(in the rows, 128 means zero)
runs of hidden systems
j839, trace 1 (8 x 22)
[[125 123  94  92  90 159 106 143 140  63 118 107  96 105 146  89 114 164
  126 132 178 182]
 [119 154 156 180  84 138 102 124 135  88 158 130 118  76 139 126 148  97
  187 155  93 122]
 [ 95 157 142 156 187 133 130 128 111 167 186 190 127 122 111 131 156 129
  132 106  95 117]
 [116  74 116  68 183 161 106 110  92 126 144 136 124 139 108 128 125 136
  113 101 156 167]
 [169  71 155  94  91 143 132  86 134  92 145  97 102 118 109 156 110 106
  145 144 135 116]
 [149 135 162 156  84 120 158 114 157 181 157 123 127 117 121 146  90 112
  110  99 115  80]
 [118 122 103 113 104 127 140 151 103 189 120 125 168 144 154  85 100 162
  109  81 128 115]
 [127 137  83  95  80 137 148 156 105  91 113 120 112 134 149  83 122 179
  144 146 134 133]]
j676, trace 2 (8 x 22)
[[112 133 129 146 124 134 123 116 128 179 112 101 158 110 131 153  83  93
  109 101 119 127]
 [152  80 124 103 102 124 121 108 127 104 136 125 150 128 158  91 144 149
  165 137 108 122]
 [112 180 116 143  95 146 130 165 129 103 127 122  86 111 119 122 115 141
  118 132 160 141]
 [103 149 115 161 165 113 115 110 145 158 112 137 169 114 151 134 133 109
  132 130  88 138]
 [147 104 140 115 139 114 116 152 121 103 139 157 130 159 131  94 181 161
  137 132 148 124]
 [105 154 117 121 160 150 129 140 110 128 119 127  95 131  96 163 111 115
   97 125 158 150]
 [146  99 135 121 159 113 149  78 147 156 146 142 146 134 128 148 128 119
  130 127  86 105]
 [158  98 165 114  80 138 127 146 118 119 151 119 109 137 112 119 125 136
  122 107 168 106]]
j676, trace 3 (8 x 22)
[[142  87  93  69  63 139 168 132  57 130  92  83 144 155 139 109  91 151
  154 138 113  95]
 [140 162  87 127  67 123 152 114 207 105  97  90 107  95 163 115  74 149
  103 141 140 150]
 [121 159 154 203 112 110  74 128 177  98 122 126 157  82 164 119 162  92
  166 153 106 144]
 [106 165 123 156 141 113 110 199  63 108  98 154 148 163 131 101 195 143
  165 157 123 118]
 [111 155  83 107 207 105 145 151 130 145  73 143 133 181 118 138 138 153
   77 136 156 156]
 [163  85 156 110 204 106 126  77 186 113 141 149 112 150 101 174 154 113
   99 143 143 140]
 [157  98 191 122 116 143 145 121  92 122 168 127  85 144  64 188 131  89
  135 128 142  79]
 [141 102 127 104  73 140 174 111  82 183 115  80 142 137 114 160  59 106
  126 111 107  76]]
j238, trace 4 (8 x 22)
[[156  39 120  81 111 133 123  51 169 145 168 122 166 102 173  86 102 149
  140  93  98 136]
 [142 129 133 112  15 168 142 140 124  82 178 113  71  87 133  88  97 159
  156 121 146 116]
 [ 70 188  54 139 100 152 127 138 130 151 113 119 148  78 181  75  77 157
  130 108  99 168]
 [103 110 113 102 159 150  94 153 111 134 181 185 138 128 150  45 162 197
  122  73 153 167]
 [ 71 156 129 121 155 198  93 151  69  98 169 143  65  92  80 149 118 112
  126 109 167 178]
 [ 81 139 103 128 225 149 127  59 128 150 172 175 127  93 120 159 129 105
  141 129  58 159]
 [152  78 192 122 137 141 145  79 132 169 231 168 106 116  91 151 126 116
  128  82 108  84]
 [136  87 142 112  61 165 139  67 113 148 145  67 126  77 120 171  46  75
  150 115  98 109]]
j471, trace 5 (8 x 22)
[[ 92 156  89 147 171 123  71 136 161 111  72 117 164 108 165 112 136 121
  113 135 144 201]
 [158 114 140 129 152  98 141  94 144  70 129 148 117 144 127 148 187 120
  180 201  82 108]
 [143 138 186 150 159 121 117 163 141 134 138 142  94 161  73 173 150 105
   79 111 196 118]
 [108  94 100 100 200 130 124  84 105 180  92 111 177 142 127 164  98  98
  108 113 103 148]
 [176  81 120  68  84 135 184  86 138 102 136  99  85 138 110 149  89 140
  130 149 127 101]
 [118 181 136 170  70 135 135 147 164 164 114  91 117  94 127 149  62 103
   88  98 155 122]
 [138 118 107 145  89  92 134 124 131 163  92 109 206 135 190  85 125 140
  157 131  74  99]
 [160 132 129 125  76 111 112 183 148  60 102 120 112 150 147  81 165 171
  133 155 182 135]]
j857, trace 6 (8 x 22)
[[133  73 123 101 154 117 131 105  94 196  88  99 194 162 133 149  99 105
  110  99 115 113]
 [163 120  89  85  73 119 189 104 139  98  94  90 105 139 138 133  90 150
  140 173 107 105]
 [116 185 118 175  97 117  99 166 167 113  62  87 138 113 148 134 111 107
  103 140 166 157]
 [119 146 120 169 136  87 118 148 117 150 103 148 196 146 173  91 176 137
  167 147  73 105]
 [117 152  94 100 150 132 141 171  96  75 128 167  88 159 119  94 176 183
  142 162 143 142]
 [102 126 124 128 229 135  81 103 159 110 132 157 126 118 121 148 155 110
  106 129 146 194]
 [174  77 183 121 166 105 138  84 143 118 165 154 121 154  97 168 172 104
  146 150 105  89]
 [152 103 150  92 127 138 154 144  98 142 111 102  93 172  70 181  97 113
   80 113 187 108]]
j128, trace 7 (8 x 22)
[[118 153 137 142 203 115 135 133 171 161 178 198 111 144 113 121 160 159
   82  96 142 137]
 [102  69 137 105 197 152  84  94  81 164 139 131 174 127 118 147 128  94
  130  91 122 155]
 [135 118 144 108 131 146 159 104  77 124 117  98  94 142  73 210 100  78
  138 156 118  99]
 [134 170 128 157  87 120 172 115 177 180 122  99 115 108 123 165  57 107
   86 110 123 102]
 [135 108 120 131  40 128 125 134 118 167 111  88 184 110 176  81  88 137
  145  96 110 105]
 [135 140  93 101  52 141 141 172  97  66 109 111 102 132 149  76 131 177
  161 160 142 128]
 [124 166 107 145 134 119 113 134 200  65 152 167  94 100 156  80 168 174
  135 154 137 170]
 [126 102 168 148 186 118  71 136 136 111 181 192 146 131 134  92 214 140
  149 114 132 145]]
j364, trace 8 (8 x 22)
[[162  55 135  89 127 125  77 118 175  95 129 121 148 132 158  79 147 159
  108 102 189 173]
 [131 146 138 137 111 152 127  93 155  60 144 110  62  84 101 180 111  88
  149 174 127 145]
 [101 177 124 167 128 122 170 133  96 192 146 152 142 126 123 143 118 117
  144 121  63  78]
 [135  84 126  98 122 124 112 163  94 154 125 137 167 165 146  72 143 171
  116  85 159 124]
 [137  98 110  87 145 146 105  93 159  68 118 111 100 112 129 137 122 128
  122 148 158 182]
 [122 176 138 172 122 122 149 103 163 125 157 144 104  94 125 154 125 106
  148 154  81 109]
 [112 141 142 147 110 133 126 177  69 168 138 142 149 145 124 107 138 135
  137  98 127  97]
 [130  76 109  80 165 134 107 114 113 120 109 122 148 150 134 120 133 138
  118 120 149 159]]
j238, trace 9 (8 x 22)
[[154  91 117  81 122 120 165 127 150 172 158 149 128 160 136  87 109 191
   82  76 153 112]
 [120 121 140 129  83 167  72 134 141  80 123  86 106  80 130 127 101 105
  126 117 182 179]
 [ 96 162  83 135 147 129 136 121 110 104 135 162 134 111 157  97 159 152
  183 165  61 139]
 [116 152 142 132 142 134 150 162 119 183 173 170 107 146 105 116 123 159
   85  74 152 109]
 [103  93 137 119 157 164  73 100 109 126 120  97 145 100 119 156 104  79
  125 106 149 175]
 [140 107 118 102 151 128 155  82 125  92 166 160 103 126 122 132 156 139
  174 169  75 116]
 [136 160 151 155  89 130 166 127 158 172 163 131 102 110 111 148  87 121
  101  99 129  89]
 [127  80 124 120 104 134  93  99 125 149 109  92 191 107 168 109 103 111
  144 103 112 141]]
j841, trace 10 (8 x 22)
[[155  83  87  76  97 120 123 124 113  75  36  58 149 154 149 129 113 130
  139 177 151 148]
 [150 149 120 144 107 111 100 135 190  33  70  93 107 118 145 137 148 117
  137 196 162 165]
 [161 124 185 175 145  84  78 157 162  79  89 123 146 158 126 150 201  93
  135 169 163 127]
 [155  86 147 101 196 104 116 140  96  97  85 132 133 199  95 166 188 114
  124 166 158 127]
 [155 100 127  83 190 126 145  88 152  89 108 118  81 156  82 199 125 108
   96 164 159 150]
 [178  80 177 116 122 127 134  65 179 101 146 100  95 117  93 196 111  78
  122 148 138 114]
 [188  74 166 112  58 115 153 105 116 118 110  75 129 148 112 167 106  93
  151 153 121  68]
 [164 107  99 103  61 108 153 124 128 109  42  55 151 150 151 137  90 121
  135 168 129 111]]
j128, trace 11 (8 x 22)
[[ 81 182 116 157 161 138 126 153  62 138  85 116 130 133 101 181 125  81
  144 158 104 127]
 [165 112 113 105 128 101 200  73 176 167 136 131 124 146 128 150  93 142
  107 133  87  88]
 [138 101 149 123  67 145  95 155 128 146 113  80 145 119 135 114  86 121
   95  77 193 138]
 [105 168  92 149  87 128 126 145  96  94  81 102 145 111 158 117 129 120
  183 179  86 128]
 [172 128 124 115 107  98 171 129 185 103 156 162  96 151 140  92 154 190
  124 146 131 104]
 [103 128 135 141 159 141  60 161 140 120 133 148 144 115 144  88 156 142
  106  91 181 184]
 [114 112 125 126 191 127 110 108  84 100 125 152 144 139 121 148 181 104
  182 173  80 133]
 [151 125 154 114 175 119 165 118 147 143 152 154  82 162  74 179 130 124
   83 124 154 106]]
j471, trace 12 (8 x 22)
[[155 107 161 126 114 118 141 133 124 116 173 161 114 145 118 110 167 149
  150 131 122  92]
 [ 97 139 134 132 150 154  91 158 101 137 129 131 125 123 113 128 127 120
  104  95 171 161]
 [111 118  93 103 161 137 147  90 104 132 136 142 136 125 133 131 124 133
  153 145  74 131]
 [149 117 158 117  96 144 143 127 139 114 178 139  81 120 104 130 121 139
  121 113 153 111]
 [ 90 148 124 150 125 149 107 138 101 168 124 118 152 104 132 131 100 106
  123  94 122 138]
 [137 107 105  99 106 125 155 121 106 125 137 136 139 140 147  95 133 164
  158 139  93 107]
 [123 153 136 140 100 144 111 158 148 102 148 134  94 108 126 107 128 146
  114 115 171 148]
 [ 95 149 121 159 156 127 106 123 116 141 129 144 161 109 146 123 146 112
  155 132  86 138]]
j857, trace 13 (8 x 22)
[[115 161  79 110 101 132 172 148 125 157 128 135 122 133 147  88  95 181
  109 110 122 121]
 [117 123 113 131 112 139  83 123 161  91 127 122 140  90 168  83 134 144
  141 125 140 176]
 [105 156 152 169 136 137 103 136  99 106 153 153 125 105 122 137 168 102
  177 151  95 122]
 [116 152 136 130 165 132 148 146 121 151 176 180  99 145 101 126 146 155
  106 105 138 118]
 [141  66 140  87 155 145 106  96 138 131 160 136 130 125 124 120 125 136
  111  93 154 152]
 [139  95 151 114 108 152 130  88 110 118 143 100 112 109 103 173 101  87
  148 137 115 115]
 [136 157 138 149  87 126 163 134 145 167 125 107 113 123 113 157  81 114
   99 112 134  95]
 [137 119 118 130  71 119 126 144 137 158 108 104 168 127 167  85 103 151
  119  99 135 119]]
j839, trace 14 (8 x 22)
[[153  97 127  86 137 147 154  69 167 120 123  90  81 120  91 198  65  98
   85 130 156 143]
 [181  75 172 145  69  96 120 102 183 170 123  92 182 125 160 122 104 109
  115  97 130  92]
 [137 159 126 136  65 108 176 195  76 182 101 119 145 176 127 107 112 157
  118 110 131  61]
 [ 93 184  33 107 112 134 163 144 132 127  79 115 125 121 168  89  86 179
  117 144 112 160]
 [124 160 115 158 109 118  86 154 178  53 129 149 122 100 174  66 183 162
  158 159 139 170]
 [ 80 187 159 189 160 149  79 166  86  94 150 162 106 101 101 150 182  89
  171 150 121 144]
 [ 98 103 124 114 247 141 110  67 108 132 157 170 134 124 104 171 158  97
  143 137  85 158]
 [178  37 181  77 177 130 116  85 145 113 159 132 108 159  81 171 144 111
   98 113 178 132]]
j364, trace 15 (8 x 22)
[[115 103 120 109 148 161  92  83 174  99 176 142 109  75 142 108 118 136
  124 106 140 187]
 [120 131 157 150 103 156 123 102 115 108 194 147 102  80 118 134 137 107
  180 136  84 112]
 [ 97 126 124 109 150 158 142 137  57 164 175 164 121 135 106 119 128 143
  141  96 108 112]
 [121  81 115  90 161 146 105  95 134 141 162 148 146 115 146  92 126 154
  122  87 130 161]
 [138 107 147 119 108 153 114  96 151  85 186 140  91  87 123 120 132 130
  150 128 128 143]
 [ 95 149 125 131 127 165 140 117  85 140 174 146 104  97 109 139 111 119
  153 118  94 121]
 [115 101 118 110 147 139 128 117  99 160 165 158 153 129 141  92 137 156
  141  96  99 124]
 [129  97 130  98 133 153 107 117 132  98 170 147 106 111 128 100 136 152
  131 111 150 158]]
j841, trace 16 (8 x 22)
[[115 128  88  81 102 168 110 155 138  99 108  96  90 116 131  98  79 164
   76  97 216 193]
 [ 90 169 147 192 136 144  74 109 140  91 142 129 129  59 137 153 147  69
  181 158  89 157]
 [166 131 158 149 131  75 160 159 139 140 152 182 137 183 128  98 198 167
  139 139 112  66]
 [108 117 114  93 168 145 120 155  85 172  88 108 141 166 101 147  95 126
   67  84 187 152]
 [108 108  99 101 171 160 119  50 139  90 160 139 109  78 131 146 117 113
  160 151  83 173]
 [167 149 175 155  67 117 167 141 169 120 182 148  76 123 108 131 132 142
  124 128 137  74]
 [122 112 143 144 109 122 117 140  87 197  86  88 191 144 132 147  95  89
  119  97 124 101]
 [126  98  68  74 123 136 139 102 112  95 114 123 141 127 166  83 126 171
  163 152  95 150]]

runs to name
trace 17 (2 x 22)
[[135 107 146 136 140 136 123  63 157 125 142 111 124  94 119 177 105  78
  140 142  97 131]
 [161  93 172 133 135 103 136 122 148 178 156 145 151 154 122 128 140 130
  104  91 136  89]]
 | j839
trace 18 (2 x 22)
[[137 117 121  87 133 145 136 139 140 115 143 133  84 143 107 122 113 160
   83 105 188 149]
 [106 136 147 154 137 153 105  96 121 130 140 113 123  87 112 176 106  70
  142 129 110 141]]
 | j841
trace 19 (2 x 22)
[[127  99 193 175 132 116  86 137  79 147 164 156 182 129 132 120 193  95
  193 121  83  85]
 [111 129  86  73 113 148 154 191  40 135  97 122 117 179 114  96 115 179
  111 113 168 124]]
 | j676
trace 20 (2 x 22)
[[121  91 132  94 134 147 127 140  54 155 136 131 145 153 111 124 126 132
  135 102 132 112]
 [145 111 100  82 106 141 171  94 134 113 134 114  94 127 121 137  90 145
  127 141 120 123]]
 | j839
trace 21 (2 x 22)
[[ 97 150  98 135 118 147 117 117 139 144 129 119 141  88 155 109  94 132
  125 107 117 159]
 [133 114 136 127 119 125 113 140 118 104 154 156 136 130 145  84 172 155
  162 133 120 124]]
 | j839
trace 22 (2 x 22)
[[108 141  84 105  64 153 113 182 106 123  88  90 135 121 159  71  87 169
  107  98 182 161]
 [ 85 158  70 113 170 143  88 157 130  76 114 157 123 118 159  70 160 177
  129 138 152 206]]
 | j238
trace 23 (2 x 22)
[[113 219  90 155  70 126 142 193 148  95  59  87  93 123 135 127  97 140
  102 160 173 146]
 [120 154 114 185 184  77  97 102 185 129  68 126 194 122 171 141 164  93
  143 171  79 150]]
 | j676
trace 24 (2 x 22)
[[ 64 226  53 129 112 171 163 154 111 135 128 133  75  89 127 116  69 158
  109 123 121 159]
 [128 133 141 176 130 112  79 108 225 124 173 165 160  74 186  67 156 147
  134 101 115 161]]
 | j857
trace 25 (2 x 22)
[[108 107 115  98  97 172 130 118  78 139 176 134 123  99 134  94 102 147
  156  95 108 129]
 [ 99 156 115 130  80 165 134 152  93 125 170 143 101  94 133  89 111 154
  152 108 120 127]]
 | j471
trace 26 (2 x 22)
[[142 158 141 156  78 115 151 150 130 108 140 137 109 125 131 117 144 139
  159 155 107  89]
 [ 96 160 118 139 141 139 105 176 110 141 122 141 134 132 131 103 134 145
  105 100 162 152]]
 | j857
trace 27 (2 x 22)
[[152 127 125 107  44 141 155 148  98  81 115  91  91 133 121 127 111 138
  158 163 137  99]
 [128 168 112 169 103  97 124 139 166 132  51  84 162 128 158 142 111 104
  119 156 122 130]]
 | j841
trace 28 (2 x 22)
[[155 118 156 129 121 128 127 111 180  95 177 154  89 114 121 123 147 141
  126 131 144 130]
 [102 138 155 161 141 144  87 140  95 146 123 119 149 113 115 155 127  82
  134 113 132 134]]
 | j471
trace 29 (2 x 22)
[[125 126 142 174  97 117 111  87 173 171 141 115 181  79 170 120 104  98
  147 106  78 118]
 [159 103 149 124  54 118 122 180  77 103 104 106 149 159 139  93 156 143
  167 141 141  87]]
 | j471
trace 30 (2 x 22)
[[109 142  72  82 105 159 153 135 105 103 117 114  93 120 130 111  90 162
  124 135 139 152]
 [104 160 107 145 157 131 108 122 183 123 152 160 122  97 151  97 136 153
  108 111 133 172]]
 | j238
trace 31 (2 x 22)
[[ 93 122 146 139 197 139  97 146  71 161 153 169 152 145 108 130 165 117
  132  99 124 132]
 [113 132 100  89 188 144 175 103 108 145 174 177  88 141  99 140 124 156
  117 124 103 126]]
 | j841
trace 32 (2 x 22)
[[126 112 100 116 157 111 122 107 155 156  97 121 175 136 161 114 116 137
  108 115 118 149]
 [158 105 132 112  98 124 126 112 147  72 116 105 111 124 131 135 132 125
  150 165 135 130]]
 | j471
trace 33 (2 x 22)
[[163 108 129  89  79 132 116 175 150  70 103 101  92 153 125  98 128 169
   91 125 227 153]
 [108 172 129 182  60 137 115 127 119 110  94  78 138  77 146 153  98  75
  176 163  91 118]]
 | j839
trace 34 (2 x 22)
[[163  83 117  74  41 163 147  86 162  96 154  82  85  88 135 116  57 145
  122 114 155 138]
 [139 145 162 176  23 129 133 139 153 158 177 124 139  80 158  85 104 132
  152  93 105  82]]
 | j839
trace 35 (2 x 22)
[[161  87 148 117  94 123  98 131 152  91 125 111 136 125 144 102 144 138
  135 130 161 138]
 [101 179 117 160 137 128 114 159 111 106  89 116 124 126 122 151 138 105
  137 159 131 141]]
 | j471
trace 36 (2 x 22)
[[177  91 121 102 118  97 137 105 179  95  95 107 136 151 147 126 136 142
  120 157 141 130]
 [140 144 152 158 121 105  91 174 151 106  87 114 142 146 133 125 157 120
  111 136 179 139]]
 | j128
trace 37 (2 x 22)
[[125 135 128 129 170 113 165 120 120 191 134 149 138 158 108 154 119 125
  102 110 104  97]
 [162  67 164 109 126 128 111  95 149 131 129 101 138 133 116 156 113 100
  110 111 156 127]]
 | j238
trace 38 (2 x 22)
[[154 119 132 126  78 132 126 103 163  93  86  63 113 107 126 171  84  89
  123 157 147 137]
 [171 102 150 147  76  97 112 118 153  86  92  93 156 128 156 126 151 107
  168 171 116 108]]
 | j841
trace 39 (2 x 22)
[[132  89 145 116 189 125  90 114 119  88 142 158 134 142 123 128 188 124
  153 150 128 149]
 [139 113 167 123 159 141 126 112 118 112 140 122  90 137  72 197 131  84
  117 140 150 122]]
 | j839
trace 40 (2 x 22)
[[107 154 102 132 164 119 129 144 117 164  70 110 152 149 125 152 106 115
   90 122 142 143]
 [154  84 147 113 176 105 103 114 150  98 125 146 138 156 127 129 177 132
  126 145 146 142]]
 | j238
trace 41 (2 x 22)
[[ 90 206 109 181 117 119  90 205 153 141  96 137 148 120 160  77 137 156
   92 101 174 165]
 [105 106 112 131 171 121  89 119  99 117 148 177 184 123 173  64 198 155
  192 137  68 144]]
 | j857
trace 42 (2 x 22)
[[116 115  73  78 135 146 129 122 152 128 125 128 124 122 154  81  97 183
   92  98 159 178]
 [129 106 144 146 119 138  80  89 149  78 134 114 139  80 148 132 143  91
  177 156 104 154]]
 | j857
